Each row below has a hidden score, from 0 to 40, with 20 about the middle. What is it? The score is a weighted sum of the row's numbers plus the product of two more (or one squared), each taken from its middle value.
[-1.04 -0.15 -0.89 -0.01  0.11  0.37  0.77  1.11  0.83 -0.17  1.4  -0.05  1.25  0.03  1.49 -0.3 ] 25
[-0.65 -0.92  0.28 -0.26  1.55  0.04  0.4  -0.28  0.07  0.24  0.59 -0.33 -0.27 -0.23  0.24 -0.16] 19
[ 0.03 -0.28 -1.07 -0.23 -0.95  1.94  0.54  1.44  0.29  0.3  -1.56  0.33 -0.65 -0.68 -0.1  -0.23] 29
[ 0.35  0.81 -0.38 -0.53  1.1  -1.43 -0.68 -2.04 -0.07  0.63  0.8  -1.03  0.43  0.23  0.04 -0.59] 19
[-0.07 -0.05  0.35  1.01  0.25  0.7   0.21 -0.44  0.07  0.32  0.41  0.21 -1.   -0.57  0.46  0.97] 20
[ 0.83 -0.38 -1.32  1.34  0.1   1.74  1.15  0.45  1.58 -0.4  -1.15  1.47  0.76  0.8   1.82 -0.34] 19
[-0.49 -0.56 -1.09  0.3   1.11 -0.7  -1.22  0.2   0.45 -0.28 -0.03  0.06 -0.81 -1.03  0.66 -0.21] 25
[ 0.89  0.31 -0.21 -0.36 -1.    0.76 -0.05  1.54  0.45  0.89  0.43 -1.2  -0.58 -0.14 -0.37  0.55] 27
[-0.06  0.39  0.07 -0.6  -0.16 -1.06 -0.22 -0.75 -0.12 -0.69  0.38 -0.45  0.13  0.49 -1.99 -0.42] 7
[-1.18  0.29  0.25  0.25  0.37 -1.63 -0.17 -0.5   0.1  -0.34 -0.46  0.21  1.48 -1.31  1.49  0.27] 24
[-0.46  0.27 -0.73 -1.12  1.04 -2.17 -0.66 -0.5  -1.01 -0.08  0.08 -0.35  1.48  0.86  0.56 -1.49] 22
[-1.06  0.28  2.13  0.73 -2.22  0.75 -1.56 -0.47 -2.12 -0.14 -0.77  1.68  0.08  1.08 -0.49  0.01] 26
[ 0.42  1.88  1.27 -0.6  -2.26  0.16  1.46  2.   -0.12  1.12  1.05 -0.23 -0.22  2.16 -0.76  0.1 ] 14
[-1.8  -0.77 -1.12  0.92  0.59  0.28 -0.5  -0.1   0.52 -0.82 -0.13  1.15  0.55 -1.54  1.01 -0.18] 24
[-0.89 -0.63 -0.57 -1.3  -0.22  0.18 -1.09  1.38 -0.4   0.09 -0.22  0.55 -0.93 -0.1  -1.04  1.01] 16
[ 0.69  0.14  0.27 -0.58  0.59 -0.62 -0.62 -0.03 -1.23  0.73  0.26 -0.84  0.98 -0.59  0.21 -0.12] 21
[ 0.74 -0.24 -1.76  1.47  0.47  0.64  0.22 -0.65  1.05  0.11 -0.31  0.59  1.14 -0.54  0.87 -1.35] 24
[-1.39 -1.68  0.35  1.32  0.07  1.52  0.45  0.27  0.78 -1.49 -1.59  0.97 -0.11 -0.97  1.25  1.2 ] 24
[ 0.37 -0.13  0.39  0.55  0.16  0.44 -0.43  0.53  0.57  0.2   1.21  0.1  -0.58 -0.52  0.79  1.23] 22
[ 0.21  2.74  1.32  0.26 -1.27 -0.28  1.45  1.27 -0.14  0.48  0.58  0.78 -1.65  1.84 -0.67  1.46] 6
[-0.65 -0.77  0.96 -0.28 -0.65 -1.12 -2.03  0.35  0.05  0.51  0.19  0.06 -0.67 -0.41 -0.11 -0.08] 21
[-0.58 -0.05 -0.11 -0.96 -0.28  0.61  2.06  1.73 -0.17  2.31  0.38 -0.29 -1.32 -0.23  0.14  0.41] 30
[ 1.52  0.3  -0.18 -0.04 -0.86 -0.51  0.67 -0.07  0.45  0.47 -0.55 -0.52  1.47 -0.06  0.88 -0.93] 24
[-0.25 -0.71  0.99 -1.26  0.75 -0.07 -0.26 -0.83 -0.37 -0.52 -0.44  0.82 -0.52  0.22 -0.41 -0.72] 18
[ 0.49  0.21  0.52 -0.79  0.17 -1.11  0.15  0.2  -0.37  0.29  0.57 -0.9  -0.37 -0.52  0.56  0.66] 21
[ 0.59  0.77  0.26 -0.39  0.22 -0.49 -0.36 -1.43 -0.17 -0.06 -0.47 -0.16  0.22  0.48  0.   -1.67] 21
[ 2.5   1.04  2.48 -1.25 -1.21 -0.29 -0.93  0.62 -0.63  1.09  0.78 -1.69  1.61  0.49 -0.01 -0.16] 25
[ 1.32 -0.35  0.4   0.97 -0.15  0.48 -0.61  0.02 -0.16  0.04 -0.03 -0.52  0.72  0.85 -0.26 -0.33] 29
[ 0.01  0.04 -0.37 -0.35  0.24 -0.95 -0.87 -1.69 -0.52 -0.01  1.12 -0.43  0.33 -0.61  0.11 -1.68] 14
[-0.08  0.55  1.09 -1.52 -0.95 -0.47  1.    0.43 -0.99 -0.02  0.06 -0.49  0.12 -0.3   0.14 -0.36] 16
[-0.23  0.1   0.53 -0.72  0.15 -2.36  0.34 -1.58 -1.92  0.48  0.15 -0.4   1.01 -0.66  0.35 -0.91] 22
[ 0.41  0.32  1.02 -0.2   0.21 -0.72 -2.38 -0.23 -1.96  0.71  0.88 -0.49 -0.08  0.16 -0.79  0.22] 24
[-1.68  0.49 -0.39  0.55  0.54 -0.01  0.22  1.89  0.63  0.93  0.85 -0.26 -0.63  0.16 -0.23 -0.06] 24
[ 0.89 -1.   -0.53  0.42 -1.17  1.38  0.81  0.35  1.35 -0.53 -0.45 -1.15 -0.3  -0.2   1.31  0.91] 29
[-0.19 -1.41 -0.18  0.9   1.22  0.33  0.12 -0.46  0.41 -0.92 -0.58  0.87 -1.56 -0.34 -0.2  -0.65] 23
[-0.71  0.05  0.56  0.85 -0.4  -0.55 -0.13  0.26 -1.49  0.59 -0.28  0.58  0.07 -0.53 -0.41  0.16] 23
[ 0.4   1.38  0.9   1.06 -2.    1.67 -0.82  0.87 -1.26  0.63  0.37  1.27 -0.78  0.75  0.02 -0.48] 24
[-1.41 -0.37 -1.6   1.91  0.37  0.14 -0.18  1.71  1.39  0.2  -0.49  2.16 -0.53  0.37  0.02 -0.84] 6
[-0.04 -0.31 -2.38  0.51  1.21 -0.57  0.39 -0.07 -0.04  0.16  0.73 -0.71  0.9  -0.6   1.22 -0.63] 20
[-0.84  0.03  1.85 -0.63 -0.62 -0.3  -1.29  0.46 -0.28 -0.3   0.22  0.7  -0.07  0.03 -0.19  1.14] 15
[ 1.03 -0.11 -0.35 -0.56  1.63 -1.78 -0.48 -2.39 -0.65  1.08  1.09 -1.43  1.53 -0.5   0.04 -1.38] 22
[ 0.    0.46 -0.6   1.58 -0.36  1.56  1.61  0.65  1.14 -0.43 -1.16  1.18 -0.63  1.69  0.7   0.13] 14
[ 0.66 -0.08  1.38  0.98  1.65 -0.35 -0.37 -0.8  -0.56  0.77 -0.32  0.13 -0.44  0.07  1.83  0.11] 39
[-0.75 -0.04  0.38  0.49 -1.1   0.58 -0.08 -0.09  0.68 -0.05  0.11  0.07 -0.55  0.66 -0.9   0.  ] 18
[-0.86 -0.05 -0.15  0.07  1.02  1.    0.42  0.92  0.45 -1.09 -0.39  0.21  2.19 -0.14  0.53  1.26] 10
[-0.61 -1.18 -0.68  1.35  0.97  0.73  0.66 -0.06  0.31 -0.04 -0.35  1.19 -0.44 -1.66 -0.64 -0.23] 16
[ 0.46  1.2   0.3   0.58 -1.36  1.65  0.15  0.73  0.23 -0.15  0.92 -0.28 -1.43  0.52  0.88 -0.42] 20
[-0.92  0.   -0.53 -0.26 -0.16 -0.72 -0.78 -0.59 -0.66  0.79  0.3   0.83  0.36  0.22  0.13 -0.09] 22
[ 0.14 -1.89 -1.59 -0.42  2.97  0.34  0.59 -0.76  1.68 -1.29  0.01 -0.42  0.54 -1.96  0.25  0.17] 6
[ 0.2  -0.06 -0.36 -0.63  0.68 -0.24  0.37 -0.97 -0.27  0.2   0.82 -1.23  1.85  0.35  0.86  0.13] 17
[ 0.63 -1.54 -0.75  0.24  1.87  0.08  0.06 -0.93  1.44 -0.97 -0.64 -0.3   0.42  0.04 -0.44 -0.35] 21
[ 0.35  2.22  1.35 -0.91 -1.43 -0.42 -1.33 -0.2  -2.68  1.08 -0.51  1.08  1.26  1.32 -0.72 -0.81] 18
[ 1.03 -0.38 -0.66 -0.19  0.32  0.18  0.76 -0.01  0.85 -0.45 -0.34 -0.41 -0.39  0.55  0.13 -0.6 ] 19
[ 0.85  0.33  0.12 -0.2   0.94 -1.41 -1.3  -0.63 -0.31  0.52  1.84 -1.09  1.48 -0.36 -0.1  -0.24] 16
[-1.05 -1.   -0.49  0.76  1.06  0.47 -0.3  -0.82  1.02 -1.98 -0.77  1.34  0.35 -0.9   1.53  0.01] 18
[ 0.56 -0.51  2.4  -1.    0.99 -0.91 -0.95 -1.37 -1.15  1.04  0.92 -0.71  0.75  0.29 -0.36  0.82] 29
[-1.56 -2.19 -0.51  1.67  0.38  0.72  1.29 -0.46  0.79 -2.02 -1.44  0.36  0.13 -1.96  1.45  1.39] 21
[ 0.92 -1.84 -0.35  1.35  1.61  0.    0.75 -0.37  2.52 -0.1  -0.46 -1.08  1.07 -1.46  0.84 -0.81] 26
[-0.5   0.67  0.49 -0.11 -0.06  0.92  0.33  0.77 -0.61  0.45  0.3  -0.16 -0.22  0.31 -0.09  0.46] 16
[-0.96  0.31 -0.65  0.51  1.18 -0.8   0.02 -0.04  0.24 -0.55 -0.95  0.84 -0.93 -0.26 -0.1   0.67] 13
[ 0.19 -0.28  0.4  -0.31 -0.23 -0.3  -0.01  1.55  0.02 -1.84  0.38 -0.31  0.3  -2.05  0.31 -0.5 ] 5
[ 0.71 -1.04 -2.25  0.19  0.57 -0.64 -0.51  0.05  1.9  -0.1  -0.03 -1.34 -0.17  0.14 -0.32 -0.55] 19
[ 0.95  0.33 -2.   -0.94  2.07 -1.67  0.68 -1.85 -0.31  0.5   1.39 -1.69  2.02  0.07  0.21 -1.28] 6
[ 0.62  0.89  0.16 -0.38 -0.34 -0.18  0.95  1.13 -0.03  0.42  0.85 -0.31  0.33  0.92 -0.17 -0.39] 15
[-0.7   0.05  0.25 -0.21 -0.19  0.95 -0.33 -0.45 -0.54 -0.33 -0.84  0.9  -0.56  0.33 -0.8   0.67] 14
[-0.12 -0.48 -0.13  0.18 -0.18 -0.16 -1.16  0.34 -0.15  0.89  0.66  0.17 -0.53 -0.84 -1.36  0.  ] 22
[ 1.79  1.83  0.17 -1.07 -1.46 -0.94 -1.01 -1.16 -0.51  2.93  1.82 -1.23  1.28  0.1   0.89 -0.72] 39
[-0.2   0.7  -0.31 -1.44  0.77 -2.01 -0.33  0.65 -0.25  0.01  0.87 -1.46  1.02 -0.48 -0.09 -0.76] 16
[-0.58 -0.35  0.15  0.05 -1.47  1.17  1.07  1.66  0.97 -0.63 -0.3   0.83 -1.17  0.4   0.34  0.46] 19
[ 0.93 -1.24 -0.76 -1.06 -0.44 -1.37 -0.89 -0.59  1.05 -0.04  0.35 -0.93  0.15 -0.1  -0.67 -0.11] 16
[-1.85 -0.34  1.01 -0.14 -0.14  0.02  0.16  0.55  0.52  0.18 -0.31  1.19 -1.37 -0.22 -0.35  0.02] 14
[-0.97  1.28  1.26 -0.78 -1.37  0.05  0.64  0.89 -1.06 -0.46 -0.63  0.84  0.03  0.47 -0.01  0.28] 15
[ 2.   -0.14 -1.35  1.95 -0.64  1.65  1.9   0.45  1.57  0.17 -1.04 -0.01  1.08  0.7   0.69 -1.66] 24
[-0.49 -0.56 -0.68 -0.21  0.94  0.76 -0.68  0.43 -0.03 -0.07 -0.5   0.75 -1.59 -0.24 -0.75  0.21] 17
[-1.3  -0.11  1.35 -1.16 -0.42 -0.27 -1.2   0.38 -0.49  0.02  1.55 -0.52 -1.14  0.    0.15  1.13] 20
[ 0.94  0.38 -1.    0.42 -0.41  1.06  1.94  0.59  0.2  -0.46 -0.85 -0.74  0.43 -0.31  1.59  0.39] 19
[-1.07 -4.1  -1.75  2.41  2.33  0.82  0.42 -0.84  3.36 -2.44 -2.88  0.49 -1.35 -1.83  0.32  1.91] 21
[-1.29  0.15 -1.29  0.16 -0.08  0.94 -0.3  -0.03 -0.1  -1.03 -0.02  0.86 -1.42 -0.99 -0.41  0.74] 10
[ 0.37 -0.33 -0.96 -0.31 -0.9   0.28  1.17  1.31  0.26  0.03 -0.91  0.72 -0.64 -1.2   0.88 -0.09] 28
[ 1.82  0.05 -0.01  0.11  0.76  0.22  0.85  0.12  0.78  0.73  0.75 -0.99  1.08  0.99 -0.26  0.41] 16
[ 0.25 -0.06  1.07 -1.25 -0.38 -1.37 -1.65 -0.28 -0.46  0.32  0.66 -2.01 -0.09  0.54 -0.48  0.23] 26
[-1.82 -0.9  -0.65  0.13  2.14 -0.39 -0.44 -1.64  0.8  -0.33  0.06  0.91 -0.71 -0.65 -0.29 -0.2 ] 14
[-0.55  1.11 -0.06 -1.04 -0.7  -0.8  -0.84  0.07 -0.44  0.29  0.21  0.13 -0.23  0.02 -0.12  0.11] 21
[-0.62 -0.36 -0.52 -0.77  1.07 -0.07  0.87  0.    0.41 -0.06  0.5  -0.1  -0.53  1.22  0.48  0.04] 15
[ 0.75  1.28 -0.47 -0.34 -0.08  0.56 -0.12  0.64 -1.85  0.41  0.95 -1.08  0.07  0.73 -0.15 -0.38] 1
[-1.21 -0.84 -1.12  0.38  1.74  0.8   2.24 -0.34  2.46 -1.24 -0.68  0.    0.12 -1.8   0.43  1.18] 12
[-0.46  0.2  -1.48  0.73 -0.76  0.39  0.86  1.96  1.27 -0.93 -0.29  0.59 -0.01 -1.    0.36  0.24] 28
[-1.97  0.32  1.39 -1.29  0.12 -1.84 -2.52 -1.01 -1.52  0.99  0.81  0.15  0.35  0.55 -1.    1.13] 16
[ 0.57 -0.84 -0.3   0.41  0.55  0.42 -0.34  0.27  0.03  0.45  0.74 -0.92  0.09 -0.74  1.04  0.25] 26
[ 1.14 -0.91 -2.17  0.46  0.91  1.32  2.26  1.61  2.   -0.46 -0.49 -0.2   1.3   1.24  0.28  0.05] 10
[-0.43  0.14  1.16  0.24 -0.46 -0.58  0.   -1.35  0.25 -0.63  0.14  0.06  0.14  0.3  -0.43  0.41] 15
[ 1.05 -1.3  -0.04  0.9  -1.24  1.71  0.85  2.63  0.88 -0.46 -0.36  0.49 -0.56  0.23  0.3   0.03] 22
[ 1.33  0.09  1.31 -0.54  0.38 -2.09 -0.24 -1.28 -1.47  0.49  0.45 -2.03  2.04  0.6  -0.24 -1.72] 37
[-1.24  0.03 -0.25  1.11 -0.56  0.25 -0.47 -0.22 -0.41 -0.3  -0.45  1.38 -0.69 -0.73  0.72  0.59] 25
[-1.19 -0.75 -0.79  1.14 -0.68  0.71 -0.12  0.09  0.19 -1.01 -1.04  1.3  -0.51  0.68  0.07 -0.07] 20
[-0.19  0.01 -1.42  1.16 -1.62  1.69  0.94 -0.15  1.    0.42 -1.6   0.62  1.02  0.05  0.77  1.34] 30
[-0.1  -0.49 -0.21  1.02 -0.23  1.17  0.83  0.23  0.8   0.14 -0.78  0.12  0.44  0.14  0.65  0.18] 24
[-0.54 -0.15 -0.13  0.68 -0.11  1.56  1.9   0.93  1.67 -1.23 -1.74  0.97 -0.97 -0.34 -0.58 -1.07] 12
[ 1.07 -0.79 -1.12  0.36 -0.17  0.4  -1.14 -0.45  0.58 -0.48 -0.03  0.74  0.27 -0.33 -0.48  0.05] 18
[ 0.09 -0.45 -1.17 -0.1  -0.34  0.74 -0.07  0.26  0.57 -0.7  -0.09 -0.09  0.46 -0.1  -0.05  0.07] 18
[-0.46  0.32 -0.12  0.49  0.19  0.4  -0.88 -1.    0.7  -0.05  0.28 -0.08  0.    0.33 -0.86 -0.47] 16
[-0.8  -0.17  0.39  0.09  0.21  0.39 -0.93 -0.93 -0.49 -0.49 -1.04  0.28 -0.85 -0.59  0.46  0.01] 24
[-1.31  0.79  0.14 -0.09 -1.21 -0.05 -2.02 -0.13 -1.45  0.14 -0.3   0.37  1.47  0.63  0.81 -0.72] 29
[ 1.87  2.36  1.19 -1.68 -0.11 -2.12 -1.46  0.06 -1.68  2.16  1.69 -1.05  1.78  2.11 -0.11 -2.69] 22
[ 0.4  -0.33 -0.21 -0.51 -0.15  0.2   0.35 -0.86  0.01  0.35  0.48 -0.41  1.02  0.14 -0.57 -0.38] 16
[ 0.14 -0.15 -0.9   0.79 -0.51  1.46  1.52 -0.15  0.99 -1.17 -1.28  2.17 -1.21 -1.35  0.6  -0.3 ] 18
[-0.66  0.66 -0.27  1.   -0.62  0.1   0.31  0.44 -0.04 -0.38  0.1   1.18 -0.09 -0.74  0.04 -0.86] 20
[-0.52  2.39  2.22  0.16 -1.96 -0.57 -1.07  0.78 -1.81  0.07 -0.17  1.02 -0.28  2.76 -0.48 -0.73] 15
[-1.07  0.13  1.15 -0.09 -0.59  0.19  0.32  0.35 -0.08 -0.31 -0.12 -0.2   0.19  0.9   0.04 -0.19] 19
[ 0.48 -1.14 -0.19  0.39  0.34  0.48  0.76  0.16  1.87  0.16  0.16 -0.83  0.43 -0.5   0.93  0.84] 22
[ 0.42 -0.28  0.29  0.42 -0.33 -1.06 -1.76 -1.23 -1.09  0.13  0.65 -1.18  0.72 -1.65  1.31 -0.86] 26
[ 1.15  2.51  1.56 -0.72 -0.98 -1.55 -1.58 -0.96 -2.14  0.36  0.95  0.03  1.93  2.46 -0.1  -1.22] 20
[ 1.23 -0.31 -1.49  0.89  0.84  0.83  0.63 -0.05  0.4   0.54 -0.41  0.87 -1.9  -0.17  1.08 -0.93] 26
[-1.21 -1.63 -0.7   0.18  2.07  0.82 -0.07 -0.47  1.37 -0.28 -1.09  0.95 -0.95 -1.45  0.01  0.69] 17
[ 1.4  -0.21 -0.17 -0.91 -0.43  0.1   2.55  0.67  0.66  1.66  0.88 -1.31  0.35 -1.54  1.13  0.2 ] 32
[ 0.03 -0.91  1.12 -0.23  1.32 -1.11  0.25 -0.57  0.3  -0.6  -0.13 -0.3   0.55 -1.12  0.28  0.07] 20
[ 1.06 -0.97  0.8  -0.41  0.23 -0.3  -0.6  -0.28 -0.26  0.78  0.58 -0.5  -0.31 -0.79  0.31  0.79] 26
[-0.86 -0.82 -0.2   1.55 -0.75  1.48  1.8  -0.89  0.62 -0.39 -1.    1.71 -1.79  1.68 -1.18 -0.26] 12
[-1.54 -0.09  0.9   0.93  0.22  1.23  1.6  -0.54  0.4  -0.85 -0.69  1.92 -0.42  0.29  0.15  0.29] 11
[-1.09  0.16  0.47 -1.06 -0.31  1.14  1.43 -0.78  0.66 -0.39 -1.29  0.48 -0.82 -1.02 -0.42  0.49] 16
[ 0.27 -0.56  0.81 -0.61 -0.51 -0.64 -0.91 -0.71 -1.58  1.63  0.63 -1.62 -0.08 -0.9   1.37  0.33] 37
[-0.75 -0.62 -0.22  0.2  -0.69  0.93  0.8   0.57  1.47 -0.72  0.12  0.19  0.34 -0.27  0.05  0.98] 19
[-0.66 -0.2   0.07 -0.38 -0.42 -0.69 -1.78 -0.71 -0.97  0.83  0.91 -1.14 -0.04 -0.07 -0.8   0.7 ] 24
[-0.35  0.93  1.27  0.69 -0.82  0.55  0.05  0.91  0.27 -0.72 -0.99  1.01 -1.47 -0.31 -0.24  0.27] 17
[ 0.08  0.51  0.25  1.02 -2.03  1.2   0.4   2.06 -0.1   0.32 -0.89  2.18 -0.9   0.26 -0.05  0.46] 20
[ 0.47  0.02  0.    0.5   0.4  -1.59 -1.77 -1.65 -1.12  0.92  0.69 -0.25 -0.71  0.65 -1.1   0.52] 26
[ 1.22  1.42  0.83 -0.58  2.11 -2.91 -0.53 -1.55 -1.32  0.29  1.11 -1.52  1.75 -0.04 -0.74 -0.39] 12
[-0.01  0.84  2.61 -0.5   0.12  0.1  -0.07  0.67 -1.56 -0.89 -0.82 -0.38 -0.32 -0.57 -0.95  1.17] 8
[-0.08 -0.59 -0.42  0.29  0.3  -1.06 -1.35 -1.1  -0.44 -0.55  0.14 -0.03  1.01 -1.96  2.25 -0.25] 28
[-1.42 -0.06  0.9  -0.09 -1.01  0.56  0.11  0.64 -0.5  -0.65 -0.65  0.57 -0.33  0.02  1.04  0.13] 24
[-0.42  0.06 -0.22 -0.44 -0.46  0.92  0.64  1.5  -0.08 -0.09 -0.58 -0.09 -1.1   0.68 -0.17  0.28] 19
[-1.21 -1.26  0.19  0.44 -0.15  1.5   0.18 -0.12 -0.22 -1.36 -1.07  0.85 -0.79  0.01 -0.4   1.01] 16
[-1.4  -0.07  1.03 -0.44 -0.28 -0.17 -1.14 -0.88 -0.84  0.47 -0.85  1.04 -2.16  1.03 -2.    0.99] 11
[-0.47  1.68  1.43  0.35 -2.04 -0.04 -0.49  0.74  0.06  0.25  0.72  0.93 -1.11  2.21 -1.57 -0.89] 8
[ 0.08 -0.32 -0.05 -0.4   0.13 -0.29 -0.25  0.4  -0.61 -0.47 -0.17 -1.44  1.1  -0.91  1.07  0.  ] 21
[-0.04  0.36 -0.47  0.12  1.09 -1.16 -1.02 -1.06  0.29  0.27  1.23 -0.82  0.55  0.03  4.   -0.99] 37
[ 1.06 -0.05 -1.27  1.57  1.04 -0.18 -0.08 -0.59  0.35  0.82  0.48 -0.12  0.86 -0.13  0.94 -0.9 ] 27
[ 2.57  2.83  0.78 -0.87 -0.82 -0.86  0.15  0.86 -0.56  1.62  1.51 -0.88 -0.99  3.05 -0.2  -1.21] 15
[ 1.66  0.37  0.52  0.06  0.67 -1.74 -1.39 -1.72 -0.61  0.76  1.19 -2.43  1.34 -0.03  1.89  0.01] 37
[-0.42 -0.15  0.36 -0.26  0.25 -0.77 -2.36 -1.21 -0.94  1.11  1.18  0.03  0.78 -0.56 -2.26 -0.43] 16
[ 2.33  2.08 -0.49 -1.72 -0.6  -2.6  -0.25  1.31 -1.37  2.56  1.08 -2.16  1.    0.63 -1.64 -1.62] 20
[-0.16  0.57  0.45 -0.41 -0.36 -0.31  1.41  1.04  0.28  0.14  0.48  0.13 -1.72  2.06 -0.65  0.77] 5
[ 2.06 -0.8  -1.65 -1.32  0.2  -0.94  0.77  0.76  0.68  1.05  2.25 -1.62 -0.1  -0.59 -0.27 -1.11] 20
[-0.3   1.15 -0.83 -0.02 -1.41  0.79  0.69  1.63 -0.24  1.33  0.78 -0.15 -0.93  0.88 -0.3   0.07] 30
[-1.53 -0.97 -0.05  0.52 -0.23  0.93  0.44  0.39  1.09 -1.23 -1.02  0.63 -1.39  0.08 -0.63  0.12] 15
[ 1.32  0.93 -1.58  1.4   0.15  0.98  0.95  0.82  1.43 -0.33 -0.25  0.19  0.07  0.99  1.21 -0.02] 19
[-0.76  0.25  0.34  0.12 -0.03  0.87  0.56 -1.03  0.57  0.27  0.15  0.   -0.06  0.75 -0.23  0.03] 17
